In the data rows, zero lies at 4.5, halfway between 4 and 5.
Some points, each followed by its number:
ndarray[3 3 5 3 7 5 4 6 7 4 4 2 6 6 5 3 4 4 4 3 5 6 5 6 1 6 7 6 4 5 6 4 6 5 6 6 4 4 4 6 5 7 3 6 5 5 1 5 4 4 5 5 5 7 6] 0
ndarray[5 5 6 4 5 5 4 5 5 5 3 4 4 5 5 4 6 6 5 4 3 4 4 6 7 7 5 5 3 4 5 6 4 7 5 4 4 5 7 2 5 5 5 3 5 4 5 5 4 3 5 6 4 5 4] 1
ndarray[5 4 5 6 3 5 4 2 5 5 5 6 3 3 4 4 3 5 6 4 1 3 6 1 7 3 4 6 2 3 4 3 4 4 5 4 3 7 5 7 3 4 4 6 6 4 3 4 4 6 4 5 3 7 3] 2
ndarray[7 7 5 7 3 6 1 2 4 2 6 5 3 7 7 5 4 3 7 7 4 6 7 3 7 1 3 5 5 1 4 4 7 5 4 5 7 6 5 5 3 4 6 7 5 2 1 4 4 6 1 1 7 4 6] 3
ndarray[4 5 4 4 5 5 4 3 4 7 4 3 5 3 5 5 5 5 6 6 4 4 4 6 5 5 4 3 3 5 5 5 4 5 4 5 5 5 5 6 5 4 6 4 3 6 4 6 5 4 4 5 5 6 5] 4
ndarray[6 3 7 5 7 3 4 4 3 1 7 7 7 5 2 6 2 7 5 1 6 7 6 5 3 7 2 3 5 7 1 6 4 7 2 5 6 2 7 5 5 3 4 5 7 5 7 6 5 1 1 4 4 1 3] 5
ndarray[3 3 4 4 6 4 6 3 5 5 5 3 3 6 3 4 5 3 5 6 6 5 3 5 4 5 5 5 4 7 4 4 1 7 5 6 6 5 5 3 6 5 7 5 5 2 4 7 7 2 5 6 7 7 4] 6
ndarray[3 6 5 5 3 6 3 4 5 5 4 3 5 4 4 5 5 4 4 4 3 4 3 7 4 6 5 3 3 4 4 6 5 6 5 3 3 5 4 5 3 4 4 5 4 5 5 5 4 5 4 5 7 6 5] 7
ndarray[4 7 1 7 3 2 7 7 5 2 6 7 6 5 6 7 6 3 4 5 6 4 7 4 2 3 7 7 6 1 7 5 7 1 2 6 7 2 5 7 7 7 6 4 1 3 7 7 5 3 6 3 5 2 1] 8
ndarray[4 6 5 5 6 5 5 4 4 5 4 4 4 4 5 6 5 5 6 5 4 3 4 6 5 5 5 3 4 3 5 6 5 6 5 5 4 7 4 4 5 4 5 5 3 5 4 5 6 5 4 5 4 5 5] 9
ndarray[3 5 2 6 4 5 7 2 4 2 6 3 1 4 2 2 6 7 4 5 6 5 1 4 5 5 1 7 7 5 5 1 2 6 5 7 5 7 2 4 2 6 2 4 4 4 7 3 7 2 7 6 7 7 7] 10
ndarray[7 7 2 7 7 4 5 2 6 5 7 5 7 5 1 7 5 1 2 6 7 7 3 1 6 7 3 7 7 4 7 7 7 2 1 1 7 1 2 5 7 7 6 7 2 6 1 7 3 7 5 2 4 2 7] 11
ndarray[4 4 3 4 4 6 6 5 2 5 5 5 4 4 7 7 6 4 4 7 3 2 5 5 4 6 5 4 6 3 4 5 3 6 4 3 4 4 5 5 5 6 6 6 6 4 6 4 6 7 6 7 6 5 6] 12
ndarray[5 6 2 4 5 5 7 7 7 3 7 7 7 5 3 5 7 5 3 3 5 4 4 3 4 6 6 5 6 5 4 6 4 1 4 3 6 5 7 6 7 4 5 5 4 5 3 7 4 2 5 5 4 3 3] 13
ndarray[3 7 3 5 4 3 4 7 4 7 4 5 3 4 7 4 4 7 7 5 6 6 6 3 7 4 7 4 3 7 7 3 3 3 5 5 7 4 5 7 6 1 7 4 1 6 6 4 5 2 2 5 7 4 6] 14
ndarray[6 4 3 3 5 5 5 2 4 7 4 5 6 1 3 5 3 4 7 7 3 3 5 3 3 4 2 5 4 2 3 5 4 3 4 4 6 3 5 7 5 4 6 6 7 3 2 7 2 3 4 5 5 7 2] 15
ndarray[5 7 5 6 5 7 2 7 5 4 7 6 7 3 5 4 5 6 5 1 5 6 3 5 5 6 7 2 6 7 7 5 5 5 4 2 6 4 5 7 3 1 7 4 1 6 6 6 5 2 4 3 6 4 3] 16
ndarray[5 4 2 3 4 4 2 4 2 5 5 3 1 5 2 5 6 5 5 7 4 4 1 5 4 6 5 6 5 5 3 3 6 6 6 4 4 7 6 3 1 7 5 4 4 5 6 5 7 2 7 6 4 4 6] 17
ndarray[7 2 1 5 4 2 4 4 7 7 5 1 1 7 1 3 5 1 7 2 1 5 1 6 4 2 2 1 7 6 5 4 6 1 7 7 4 1 5 4 5 7 1 3 4 2 4 6 1 5 7 6 5 5 2] 18
ndarray[7 3 7 5 3 4 7 2 4 1 7 3 5 5 3 7 7 3 3 7 6 7 6 1 7 4 7 2 6 4 7 4 7 5 1 4 7 1 2 3 2 6 5 7 7 7 4 5 7 5 4 3 7 1 2] 19
ndarray[7 5 7 2 7 6 7 5 2 4 7 6 6 4 3 5 3 1 2 7 5 1 6 1 2 7 6 7 7 2 1 6 4 3 3 4 7 2 2 6 7 6 2 4 7 7 4 6 4 3 3 3 6 1 3] 20
ndarray[4 4 3 4 4 5 6 6 7 4 4 6 5 5 4 5 6 7 4 5 4 4 5 5 2 5 6 4 3 2 5 4 6 3 5 6 4 5 6 6 6 6 4 6 6 6 1 5 3 4 5 6 5 4 6] 21
ndarray[4 4 4 2 5 3 4 5 4 5 3 1 4 1 5 3 6 3 5 4 6 3 7 5 3 7 5 6 6 2 3 6 3 4 4 4 5 4 1 5 4 5 5 4 4 5 2 3 4 5 5 4 2 6 4] 22
ndarray[3 2 3 3 7 4 5 7 3 7 3 2 4 7 3 5 7 6 2 1 7 5 7 6 3 5 6 5 6 4 2 6 4 5 2 6 3 3 5 5 3 5 4 7 5 3 4 2 3 7 4 4 3 5 6] 23
ndarray[4 5 4 5 5 3 5 2 6 4 2 7 5 5 5 4 2 3 5 6 2 4 4 3 7 4 6 3 3 4 4 3 3 3 4 5 3 5 6 6 2 3 4 3 5 5 4 3 6 6 4 4 3 7 3] 24
ndarray[5 5 5 7 5 7 5 5 5 7 3 5 3 4 3 3 4 6 5 1 2 4 4 4 7 4 2 7 4 3 2 4 5 6 3 7 5 5 5 3 3 3 3 4 7 3 7 3 3 5 6 3 4 6 5] 25
ndarray[6 7 1 7 1 6 7 5 5 4 7 4 7 1 4 1 1 5 7 3 7 4 1 5 5 7 4 4 7 1 2 4 7 3 7 7 1 1 1 1 4 1 7 3 7 3 7 3 1 7 7 6 4 1 2] 26
ndarray[5 6 2 5 4 6 7 7 2 5 5 5 4 3 7 7 7 4 4 6 4 5 5 4 4 6 6 3 6 4 6 6 3 6 5 3 5 6 6 6 4 5 5 5 5 3 5 3 6 6 5 6 6 5 5] 27
ndarray[3 6 6 5 7 5 2 5 4 4 4 4 4 4 6 6 4 5 7 5 5 2 4 6 5 5 3 2 4 3 5 5 4 6 5 4 2 5 3 3 6 4 5 7 3 3 5 7 6 4 3 5 5 5 5] 28
ndarray[2 6 4 6 3 3 3 7 4 5 3 6 3 1 4 5 6 7 7 4 6 4 6 7 2 2 6 4 4 6 7 3 7 4 5 6 6 3 2 6 7 3 7 4 4 6 1 2 5 2 6 4 4 4 6] 29
ndarray[1 3 5 2 5 6 4 5 7 4 5 1 2 4 3 4 1 4 2 4 3 7 7 4 4 7 5 5 4 3 7 6 6 7 3 2 3 4 6 4 6 7 7 4 1 3 6 4 4 4 2 3 3 5 3] 30
ndarray[5 4 6 1 4 7 2 6 7 3 6 1 4 7 7 7 3 5 4 7 3 7 7 2 2 6 6 2 6 5 6 5 2 7 4 3 7 1 3 6 2 5 6 7 3 4 3 1 2 5 4 1 6 2 5] 31
ndarray[4 5 7 6 1 1 4 2 5 1 3 4 5 3 4 6 7 5 4 4 7 6 6 3 1 7 4 1 2 4 7 5 6 6 3 4 5 4 3 2 4 5 7 4 4 3 5 4 6 1 3 1 5 4 2] 32
ndarray[5 2 1 4 3 3 3 7 7 5 4 7 2 7 7 1 6 6 7 4 3 4 6 5 4 3 3 3 1 7 7 6 2 3 4 7 5 1 5 4 7 5 7 5 1 5 1 5 2 1 2 7 7 1 7] 33
ndarray[4 3 7 3 6 2 5 3 5 5 4 6 4 4 7 4 3 3 5 5 3 5 5 5 5 5 5 4 3 7 4 5 3 4 5 4 3 5 7 2 6 5 3 3 5 5 4 6 7 5 2 4 4 6 5] 34
ndarray[4 2 4 6 1 2 1 4 2 6 2 4 4 1 6 3 6 6 6 5 7 5 3 6 5 4 6 4 5 5 4 3 6 3 6 5 6 4 3 4 4 2 7 1 3 5 4 3 4 2 7 4 2 4 5] 35
ndarray[5 5 4 4 4 5 2 3 5 6 2 4 7 5 6 4 5 3 5 4 3 6 2 4 7 2 7 6 3 2 2 2 6 6 6 5 4 5 6 2 5 4 4 2 5 3 7 3 2 4 7 7 1 2 5] 36
ndarray[6 4 3 5 3 2 2 5 6 6 4 7 4 3 7 3 5 2 4 4 6 7 1 3 6 2 4 5 7 3 2 1 5 6 6 5 4 5 6 4 4 3 4 1 5 4 4 4 6 5 4 4 3 7 1] 37
ndarray[3 5 5 5 4 7 7 1 3 7 3 2 1 2 5 5 5 5 6 3 2 5 3 4 4 5 1 4 4 5 5 3 1 2 5 6 4 4 4 7 7 5 1 3 4 5 4 7 3 7 7 4 5 5 3] 38
ndarray[3 7 7 5 3 6 4 5 7 4 3 2 6 6 5 5 7 3 1 6 2 5 4 2 4 5 2 6 5 6 6 5 5 4 4 5 4 7 6 4 4 5 7 6 5 3 3 6 7 4 1 4 4 4 7] 39
ndarray[3 5 4 5 4 4 4 3 4 4 2 5 6 6 4 5 4 4 4 6 4 3 5 3 6 5 6 3 2 4 4 4 4 4 5 4 3 6 4 5 4 3 5 3 3 5 5 4 5 6 5 6 4 5 4] 40
ndarray[4 6 3 5 5 4 5 7 2 7 4 5 4 5 4 5 6 6 3 1 7 5 6 5 6 5 5 3 4 6 4 6 4 5 3 5 5 6 5 6 3 3 6 5 3 5 6 4 5 5 3 3 6 5 5] 41
ndarray[6 7 3 7 4 5 5 6 6 6 5 4 5 3 5 5 6 4 4 4 5 6 5 5 4 5 4 3 4 4 5 5 4 5 4 4 5 7 5 5 5 4 4 4 3 6 6 4 5 4 4 6 5 7 5] 42
ndarray[7 7 5 3 3 3 4 7 6 7 7 2 4 7 7 7 5 3 5 7 7 6 7 4 1 5 2 7 6 7 4 2 5 2 3 1 7 2 2 7 7 5 7 5 6 2 2 1 5 7 1 1 5 1 5] 43
ndarray[2 4 1 7 1 6 6 3 5 5 7 3 4 5 3 1 6 2 3 2 6 7 1 4 3 1 3 7 7 4 2 1 4 7 7 7 5 5 1 2 6 6 1 4 6 3 7 3 4 2 7 7 4 5 6] 44
ndarray[5 5 5 3 6 5 2 4 2 5 7 5 4 4 6 4 2 4 5 3 4 2 4 5 4 5 4 6 3 4 6 2 5 5 5 2 2 5 4 5 3 7 4 7 7 4 6 5 7 2 6 4 6 7 7] 45
ndarray[4 7 7 7 5 1 4 5 3 5 4 7 2 1 3 4 6 1 1 7 5 1 6 1 3 7 4 6 7 3 3 5 3 4 3 3 5 1 1 3 7 7 6 5 6 5 4 7 4 2 2 5 6 2 4] 46
ndarray[4 5 4 5 3 4 4 5 5 4 4 6 3 3 3 6 5 6 5 5 2 3 7 6 3 2 6 4 4 5 5 3 5 4 5 3 4 4 4 6 5 4 7 4 7 3 1 1 5 7 5 7 3 6 3] 47
ndarray[6 5 3 6 4 7 4 5 5 4 3 6 5 4 5 5 4 4 1 6 3 4 5 6 1 7 3 4 5 4 2 6 3 6 4 3 6 4 3 6 4 5 4 6 4 5 6 4 4 5 4 5 6 4 5] 48
ndarray[5 3 3 6 2 4 3 6 6 6 5 7 4 3 5 3 4 7 7 5 1 4 6 4 6 2 6 7 2 4 6 2 7 4 5 7 4 4 7 7 4 4 7 7 6 5 1 4 2 2 3 3 4 7 6] 49
ndarray[4 3 5 5 3 7 4 4 4 4 5 6 5 3 7 6 5 5 4 6 1 4 6 4 4 4 5 3 5 5 6 6 4 7 5 2 4 3 6 6 2 5 5 7 6 2 5 2 5 7 4 5 5 7 4] 50
ndarray[4 2 3 6 5 3 3 3 4 5 2 1 1 4 5 2 1 4 6 6 7 6 5 2 7 6 7 6 3 5 6 4 3 2 7 4 4 6 5 7 3 1 3 3 4 3 4 2 3 7 6 7 3 1 4] 51
ndarray[5 5 3 7 4 5 5 6 6 4 4 4 6 4 3 4 5 6 4 5 4 6 5 6 2 6 4 4 3 4 5 4 5 5 4 6 3 7 5 4 5 4 4 6 4 7 5 3 4 4 4 7 4 6 6] 52
ndarray[7 2 5 4 6 5 4 2 5 5 5 4 4 6 5 3 3 4 4 4 5 3 2 5 6 2 3 7 5 5 5 5 7 7 7 6 6 4 4 5 5 5 5 3 7 3 4 6 4 4 4 5 7 7 2] 53
ndarray[5 4 5 4 4 6 4 4 4 4 5 4 6 4 4 4 6 5 4 4 5 3 4 5 5 6 5 3 4 4 5 6 4 5 4 4 4 6 5 5 5 4 6 3 4 6 4 5 5 4 5 5 3 5 5] 54
ndarray[5 4 6 1 4 1 6 5 7 4 1 7 6 7 4 2 7 7 3 3 6 4 4 7 6 2 4 6 7 1 7 3 7 7 7 6 5 4 7 2 5 5 3 3 7 4 4 3 1 1 7 7 3 4 6] 55
ndarray[3 5 4 6 1 4 2 5 4 6 6 2 1 5 2 4 6 3 7 3 1 3 1 3 6 4 3 3 3 6 2 7 5 4 7 6 2 3 5 1 6 6 2 2 4 3 7 4 2 5 5 6 5 3 5] 56
ndarray[4 4 6 3 6 4 4 3 1 5 5 4 6 4 7 4 2 5 5 4 5 4 5 5 5 3 7 6 2 7 6 5 6 3 6 5 5 5 4 6 5 4 5 3 5 7 6 4 6 4 3 5 6 5 7] 57
ndarray[4 5 4 4 5 7 4 4 4 4 5 5 5 5 4 5 6 4 5 4 5 3 4 5 5 6 5 3 4 4 5 6 4 6 4 4 3 6 5 5 4 4 6 4 4 6 4 5 5 5 4 5 3 5 5] 58
ndarray[2 3 1 3 3 2 7 7 4 2 1 7 7 7 7 7 3 7 2 7 4 5 5 5 3 4 7 5 7 4 6 1 6 1 6 7 5 1 7 7 7 5 4 6 4 6 2 3 2 6 5 6 7 2 5] 59
ndarray[5 3 7 3 7 2 6 5 3 4 6 7 5 6 5 4 3 3 4 3 6 7 4 7 4 5 4 3 5 7 3 5 1 4 4 5 2 3 7 1 6 4 4 2 5 6 5 7 7 6 2 1 3 5 6] 60
ndarray[1 3 7 4 5 5 3 4 7 4 2 7 4 6 2 5 2 5 2 4 5 4 6 3 4 6 6 5 5 7 2 5 2 4 5 1 3 4 5 4 5 2 4 6 3 3 7 5 4 5 3 5 7 2 5] 61
ndarray[2 7 5 6 2 4 5 5 3 4 5 4 7 7 3 5 5 3 5 7 4 4 5 6 6 6 4 2 2 4 3 6 6 5 5 5 3 5 5 5 4 5 4 3 3 5 4 4 5 6 6 4 6 7 5] 62
ndarray[6 4 1 3 4 7 1 6 5 3 6 6 3 6 1 3 3 6 7 7 6 7 3 3 3 7 1 5 7 5 7 6 7 4 7 7 3 7 2 1 1 1 7 3 7 7 7 5 1 7 5 7 1 5 2] 63
ndarray[6 2 7 1 5 5 5 3 6 5 7 2 5 6 7 7 3 6 4 7 6 4 5 3 3 3 7 1 1 4 3 3 4 4 5 5 7 7 3 2 4 4 2 4 7 7 5 2 5 3 4 4 7 3 4] 64
ndarray[4 4 4 3 6 5 5 7 7 4 4 2 5 6 4 3 7 5 6 5 5 7 7 6 3 6 6 5 4 2 4 5 5 4 6 6 2 4 5 6 5 7 4 5 4 4 1 4 3 6 5 5 4 6 7] 65
ndarray[7 6 7 5 3 7 7 4 7 5 5 5 7 5 4 7 7 4 2 7 7 4 3 1 3 6 3 4 3 5 6 4 7 5 4 4 7 1 1 3 2 6 3 7 2 2 4 4 6 7 3 3 4 3 7] 66
ndarray[7 6 5 6 5 7 5 5 4 2 7 4 6 5 1 4 5 5 5 4 5 3 4 7 4 5 4 4 5 5 6 5 3 5 3 4 4 6 5 5 6 2 6 3 4 7 3 3 6 5 6 6 1 5 3] 67
ndarray[4 5 4 4 5 6 5 4 5 5 4 4 5 5 5 5 6 5 4 5 4 4 5 5 5 6 5 3 3 4 5 6 4 6 4 4 4 6 5 5 4 5 5 4 4 6 4 5 6 5 4 6 4 6 5] 68
ndarray[6 7 5 5 4 5 5 5 1 4 7 6 2 4 4 6 6 3 2 7 2 4 6 6 6 4 6 4 7 5 7 5 6 6 1 3 5 1 2 6 6 6 7 6 7 5 3 4 7 7 7 7 6 2 5] 69
Which three points above are nearest to each new point by angle? Their numbers follow each, nearest first.
ndarray[5 4 6 3 5 3 6 1 6 6 5 4 7 7 3 5 4 4 3 3 6 3 6 4 6 2 7 1 5 3 3 3 2 3 6 4 5 7 4 4 3 3 5 6 4 5 7 2 3 4 5 7 2 2 5] >> 64 40 36
ndarray[6 6 6 3 6 6 5 4 4 6 3 4 6 5 6 5 5 5 4 3 3 4 5 7 6 6 5 6 3 4 6 6 5 6 5 4 5 6 5 3 5 5 4 3 6 5 5 5 5 4 5 5 5 6 6] >> 1 68 9
ndarray[3 4 5 7 3 7 7 5 4 4 4 3 1 5 5 4 7 7 5 1 2 6 3 4 2 4 4 5 4 5 6 2 7 1 7 7 2 5 5 6 7 7 1 4 5 5 2 6 2 5 7 5 2 4 7] >> 38 21 18
ndarray[7 7 3 3 7 4 7 3 6 6 3 3 5 4 6 4 7 7 6 7 2 4 3 7 6 1 3 2 7 4 6 6 7 7 7 7 7 1 7 3 4 5 6 6 5 2 7 1 1 3 7 7 2 4 4] >> 55 36 18
ndarray[5 6 2 6 3 7 7 5 3 3 3 6 5 4 5 3 4 2 2 6 3 2 6 4 3 7 1 4 2 4 3 5 4 4 4 5 5 4 3 5 5 5 2 5 3 7 6 5 4 4 7 6 4 4 4] >> 48 20 52
ndarray[6 6 3 2 5 4 6 2 7 4 4 4 4 5 6 1 7 5 2 4 6 4 4 6 5 1 1 4 6 3 6 7 3 6 7 6 4 5 3 5 4 6 4 4 3 5 7 3 1 3 4 7 5 5 4] >> 55 44 10
ndarray[2 2 5 1 4 3 3 5 7 4 3 6 2 6 6 4 6 3 6 7 7 3 4 4 6 3 1 6 7 5 7 4 7 7 7 4 3 6 6 7 3 1 4 1 5 7 6 5 2 5 6 5 6 4 6] >> 55 63 53
ndarray[7 3 5 6 3 7 1 5 5 4 7 6 5 4 3 3 4 6 6 4 2 3 3 4 5 4 5 5 4 5 6 4 6 5 5 4 4 4 7 7 3 3 6 7 4 5 3 5 4 3 5 3 3 5 3] >> 49 16 2
ndarray[6 7 7 7 7 4 5 3 1 3 4 4 5 2 4 7 7 1 2 3 6 7 5 1 4 2 6 4 4 4 7 7 7 5 6 5 5 4 4 2 4 6 5 5 5 7 3 6 7 5 1 2 7 5 7] >> 19 11 32
ndarray[5 4 3 5 3 7 4 4 3 6 4 5 3 1 7 2 5 1 6 3 1 6 4 2 5 1 1 7 1 2 3 3 4 6 3 6 4 4 5 5 3 4 4 4 6 2 3 7 1 4 7 6 3 6 3] >> 2 25 15
ndarray[5 6 5 7 7 1 2 5 7 7 4 1 5 7 5 5 6 4 6 7 7 7 4 4 3 6 7 7 4 6 7 5 5 4 1 6 6 1 3 7 5 7 5 7 3 5 1 5 1 7 6 5 3 5 7] >> 11 0 65
ndarray[3 3 2 2 6 2 7 7 3 7 3 7 3 7 1 6 5 6 2 2 6 6 4 7 2 5 5 6 6 3 2 2 3 3 3 7 3 5 7 4 2 6 4 7 5 5 3 5 5 5 5 3 5 4 7] >> 23 21 59
ndarray[3 5 3 3 5 4 5 3 3 4 4 4 4 5 3 5 5 5 5 5 4 4 4 5 5 5 6 6 3 4 5 3 2 4 5 3 4 7 5 5 2 5 5 5 3 5 5 4 7 4 6 7 6 5 7] >> 17 10 40
ndarray[6 5 7 3 4 5 6 6 7 5 7 4 4 6 6 7 5 6 4 5 6 5 5 1 6 4 6 1 3 4 4 3 2 3 4 3 6 7 5 3 5 3 4 4 4 5 5 4 4 3 4 5 6 4 2] >> 64 14 13
ndarray[4 5 4 7 3 7 7 3 4 4 4 3 4 5 5 3 5 7 5 4 6 4 4 3 5 4 1 6 5 5 5 4 4 7 5 5 2 7 2 5 5 6 3 3 4 6 5 4 4 5 4 6 6 6 3] >> 10 44 38
ndarray[4 5 6 4 6 6 4 3 6 7 4 4 7 3 5 6 3 5 6 4 7 4 3 5 4 4 4 5 2 7 5 7 5 5 4 4 6 4 5 4 4 7 4 5 4 6 4 6 4 6 7 6 5 7 6] >> 4 0 57
ndarray[4 5 5 1 6 4 7 6 2 6 7 6 4 4 5 6 3 4 3 3 7 4 6 3 3 6 5 6 4 6 1 6 4 4 5 4 7 6 5 4 5 6 2 4 6 5 7 6 7 2 4 4 7 5 6] >> 20 57 5
ndarray[2 5 4 3 3 2 5 6 4 3 4 1 4 5 4 4 5 1 6 5 6 4 6 7 4 7 6 5 3 3 5 7 5 4 4 4 3 3 4 5 3 6 4 4 2 5 3 3 3 6 5 3 4 7 2] >> 22 62 65
ndarray[1 5 7 4 4 6 1 5 4 6 5 5 4 3 7 3 3 7 6 5 4 6 5 6 5 5 6 5 3 7 7 5 4 7 6 4 5 2 5 6 5 3 7 7 1 6 7 5 5 1 2 3 7 3 7] >> 14 16 57
ndarray[3 5 5 4 3 2 7 3 5 7 4 6 2 4 7 3 4 4 7 5 4 6 4 7 7 4 3 2 6 7 7 2 2 5 6 7 4 1 7 6 5 2 6 5 1 7 5 5 6 4 3 2 3 3 6] >> 14 60 33
ndarray[3 2 4 4 6 4 5 5 7 2 1 6 4 7 2 4 3 7 1 2 6 6 2 6 5 3 7 7 6 4 5 1 4 5 7 6 4 5 3 5 2 5 4 5 5 1 3 4 4 3 7 7 7 5 5] >> 55 10 0
ndarray[3 2 4 1 7 1 6 6 3 6 5 3 2 4 7 4 2 1 7 5 6 7 5 7 4 6 5 7 6 7 7 2 4 5 5 5 4 3 6 5 1 4 3 3 3 7 3 5 7 4 6 1 5 5 7] >> 60 34 0
ndarray[4 6 6 7 6 2 4 3 7 4 5 7 5 6 4 6 7 4 6 7 6 7 7 5 7 4 3 7 5 4 3 7 7 3 2 3 6 3 1 2 7 7 3 7 3 4 3 7 7 6 5 4 6 2 5] >> 11 19 66
ndarray[2 7 3 6 6 6 7 5 7 3 3 5 1 2 7 1 5 7 4 6 7 5 1 6 6 4 4 5 4 4 7 7 7 4 5 7 5 4 7 7 5 5 2 3 7 3 4 2 3 3 7 4 6 2 7] >> 55 21 10
ndarray[6 6 7 2 5 7 4 3 5 2 6 7 7 4 4 6 3 3 3 3 4 2 4 5 1 7 3 6 6 7 1 4 7 6 6 3 7 2 3 7 4 6 3 5 5 4 6 7 6 3 1 4 6 2 5] >> 20 5 48
ndarray[6 4 3 7 5 6 7 6 2 7 2 4 7 6 4 4 4 7 6 4 7 2 6 2 3 5 4 6 6 5 1 5 5 7 4 3 1 6 3 4 3 6 7 5 5 6 5 5 5 4 4 4 7 3 3] >> 41 23 26
ndarray[3 6 7 4 7 2 7 7 5 3 7 5 1 6 1 7 1 4 7 3 7 3 7 7 1 1 5 7 3 6 3 7 6 6 3 3 7 1 1 1 7 7 5 4 6 3 5 3 7 7 3 2 2 1 1] >> 43 5 20
ndarray[4 3 6 5 3 4 3 3 7 4 4 7 4 4 4 4 2 5 6 5 1 4 6 1 7 4 5 6 2 6 3 4 2 5 5 2 3 5 7 4 4 3 5 7 5 2 4 5 4 4 1 5 4 7 2] >> 2 24 61
ndarray[5 6 3 4 5 4 5 4 5 5 3 6 5 5 5 6 3 4 3 5 5 4 5 2 6 6 7 4 4 4 3 4 3 2 6 2 5 7 4 6 5 3 4 3 4 5 5 5 5 6 4 7 5 4 4] >> 40 24 51
ndarray[7 7 1 3 5 7 3 4 4 2 5 2 6 5 4 4 6 1 4 4 7 2 6 3 6 7 3 7 7 1 4 4 6 1 3 2 5 1 4 4 7 7 5 7 6 7 4 7 7 5 3 3 6 2 5] >> 11 20 46
ndarray[1 7 5 5 1 3 7 3 5 3 5 5 3 5 4 2 5 4 6 4 3 3 1 4 7 2 2 6 3 4 2 6 6 5 6 6 1 1 6 2 4 4 1 4 5 2 7 3 1 4 5 4 5 6 1] >> 56 25 26
ndarray[7 2 7 3 5 6 6 5 4 6 6 6 5 6 4 5 4 4 3 3 6 4 3 7 5 4 4 1 6 4 4 4 2 5 2 6 3 6 7 4 3 3 5 4 4 7 4 5 6 6 4 1 3 4 3] >> 60 67 58
ndarray[6 6 7 6 7 6 5 5 3 2 6 7 6 4 2 6 4 2 3 7 4 1 4 3 4 6 6 5 7 1 4 6 4 4 3 4 6 4 2 6 5 4 4 5 4 7 3 7 4 5 3 5 4 1 3] >> 20 46 11
ndarray[3 6 4 7 3 7 5 4 4 5 4 3 4 2 5 4 6 4 5 3 3 6 4 4 4 5 3 5 3 4 4 4 3 6 4 6 3 6 4 4 6 4 2 4 4 6 6 4 5 5 6 6 3 5 6] >> 38 44 52
ndarray[3 2 5 7 2 1 5 1 7 1 1 5 4 1 3 2 4 6 5 4 7 1 4 3 5 4 2 4 7 4 7 4 3 2 5 6 5 5 1 3 4 1 3 1 5 2 6 1 3 3 7 6 6 7 5] >> 10 35 51
ndarray[6 2 7 2 4 5 5 4 7 5 6 3 4 6 6 7 4 7 4 7 6 4 5 3 5 4 7 1 1 3 4 2 3 4 4 5 5 7 3 3 3 4 3 5 5 7 4 3 4 4 4 5 7 3 3] >> 64 19 31
ndarray[7 6 6 4 5 1 1 2 7 1 5 3 3 7 7 5 1 3 5 6 4 7 7 3 2 5 7 7 7 7 2 7 5 2 1 1 7 1 1 6 7 7 1 7 4 1 7 7 5 6 5 2 7 2 3] >> 43 31 20
ndarray[1 5 4 4 3 5 4 7 6 4 4 6 6 4 5 4 7 5 5 4 5 7 3 4 3 4 7 5 2 3 3 3 4 6 3 7 2 5 6 3 7 5 4 5 5 4 3 5 3 3 4 6 3 4 6] >> 21 65 52
ndarray[3 4 6 5 5 7 2 5 3 6 4 5 6 5 3 4 3 7 3 2 6 4 5 7 5 4 6 4 5 7 5 5 4 5 3 5 5 3 5 7 2 1 7 6 1 6 7 4 4 4 4 2 6 3 5] >> 16 41 61
ndarray[4 2 4 6 5 5 5 3 5 6 3 3 5 4 3 5 6 4 4 5 6 4 3 6 3 5 5 3 4 4 5 4 4 5 5 6 6 5 3 5 6 4 7 4 5 3 2 7 4 4 6 6 7 7 4] >> 6 4 53
ndarray[2 6 4 5 2 1 7 3 7 6 6 7 4 5 4 1 4 4 5 5 6 4 4 5 6 2 5 2 4 3 5 7 4 5 7 4 2 5 7 5 6 4 5 7 7 1 3 3 1 3 2 7 3 4 4] >> 55 49 33
